One turn moves each row of this set onto another row. After a few examples, where does it send each row asked below?
Nuvi: [ 0.67 -0.53 -0.40  1.79  0.18 -0.32  1.58 -0.09 -0.60  1.13  1.12 -0.67
  1.84  1.10]
gedif: [-0.78  0.07  0.44  1.57 -0.15 -0.60 -0.09  0.82 -0.15 -1.29  1.05  1.55
  1.20  0.83]
vef: [ 0.30  0.02  0.81 -0.62 -0.22  0.00  0.13  1.40  0.38 -1.04  1.81  0.77
  1.48  0.45]
Zug: [ 1.76  1.18  0.69  1.03 -0.18 -1.83  0.30 -0.19 -1.75  2.22  0.98  0.86
  1.31  1.62]
rezef: [ 2.66  1.56 -1.06  1.84  0.72 -1.84 -0.15 -0.10 -0.91  0.53  0.60  1.74
  1.98  0.65]
pege: [ 1.49  1.00  0.04  0.96  1.66 -1.02  0.99  0.14 -2.01  0.80  2.33  2.99
  0.95  0.46]
momak: [ 1.38  0.04 -0.49  0.95  0.15 -0.32 -0.26  0.09 -3.90  0.99  1.15  1.31
  1.02  0.55]
pena: [ 0.35 -1.32 -1.10  0.80 -1.29  0.31  0.27 -0.09  0.31  1.27  0.90  1.89
  1.53  1.01]
tevek: [ 1.39 -0.02  0.88  0.99 -0.22  0.05 -0.88  1.86  1.81  1.10  1.27  1.73
  1.01 -0.21]
Kup: [ 0.73  0.50 -1.70  1.66  0.50 -0.53  0.55  0.76 -0.99  1.80  1.68  3.22
  0.88  1.52]
vin: [ 2.44  1.28 -0.83  0.37  0.16 -0.28 -0.81  2.69 -0.71  1.07  1.33  2.62
  1.95  0.05]
Mituz: [ 3.41  1.44  0.09 -0.24  0.40 -0.80  0.05  1.10 -1.70  0.58  0.21  1.72
  1.40  0.60]
vumu: [-0.26 -1.41 -0.43  2.03  0.16  0.98 -0.14  1.37 -0.32  0.91  2.24  1.40
  0.54  1.08]
vir: [ 2.21  0.57 -0.56  1.03  1.20 -1.09  0.19 -1.21 -0.80  1.78  1.63  1.71
 -0.20 -0.19]
neril: [ 2.94  0.54  0.53  1.14  1.72  0.75 -0.51  1.48 -2.08  1.07  1.32  0.65
  0.75  1.28]
gegu: [ 0.04 -0.25  0.08 -0.12 -0.77 -0.61  0.27  0.25  0.53 -0.55  0.61  0.35
  0.17  0.71]
badeb: [ 2.30 -0.27  0.61 -0.08 -0.01  0.61  1.03  0.29 -0.01  1.02  0.08  0.47
  2.48 -0.33]
kepal: [ 1.51 -0.30 -1.49  0.23 -0.59  0.66 -0.50  1.53 -2.31  2.18  1.17  1.08
  0.95  1.37]
tilo: [ 1.11  0.59 -0.17  2.05  0.72 -0.16 -1.42  2.06 -1.28  2.04  1.77  1.94
 -0.43 -0.06]
buk: [-0.31 -0.30  1.22  0.35 -0.33 -0.03 -0.84  0.73 -0.10 -0.67  1.27  1.48
  0.63 -0.80]
vam: [ 0.75 -1.10 -0.80  2.20  0.93  0.85  0.75 -0.17 -1.51  0.12  0.15  1.14
  0.67 -0.64]
feber: [ 2.30  0.64 -1.18  0.74  1.01 -0.39  0.23  0.69 -2.46  0.40  2.44  0.95
  2.69  0.77]
Lum: [ 2.13  0.19  1.40  1.25  0.45 -0.04 -1.10 -0.42 -1.97  2.54  1.29  1.04
  1.19 -0.03]
lev: [ 1.32 -0.53 -0.56  0.54 -1.50  0.01 -0.78  1.91  0.45  0.71  1.07  0.05
  2.16  0.73]
Luni: [ 2.31  1.26  0.52  0.96  1.31 -1.38 -0.57  1.27 -1.82  1.10  1.85  0.67
 -0.52 -0.31]
fava: [ 1.05  0.18  1.01  2.36  2.00  0.37  1.02  1.22 -0.07  0.18  1.59  1.69
  1.70 -0.43]
Gad: [ 1.65  0.99 -0.36  0.39 -0.89 -1.42 -0.48  0.88  0.06  3.13  1.55  1.25
  1.05  0.67]
kemuf: [-0.18 -0.68  0.87  0.48 -0.31  0.79 -0.04  0.67 -0.46 -0.72  0.20  1.22
  0.56  1.54]
zit: [ 1.92  0.48  0.21  1.55  0.44 -0.81 -0.19  1.22  0.20  0.08  0.84 -0.33
  1.37 -1.81]
sireb: [ 0.83 -0.39 -1.22  1.82  0.40  0.15 -0.59  2.05  0.55 -0.60  1.45  2.33
  0.66 -0.36]

Kup goes to Gad
fava goes to Nuvi
Luni goes to momak
And these:
buk goes to kemuf
vumu goes to lev
neril goes to feber

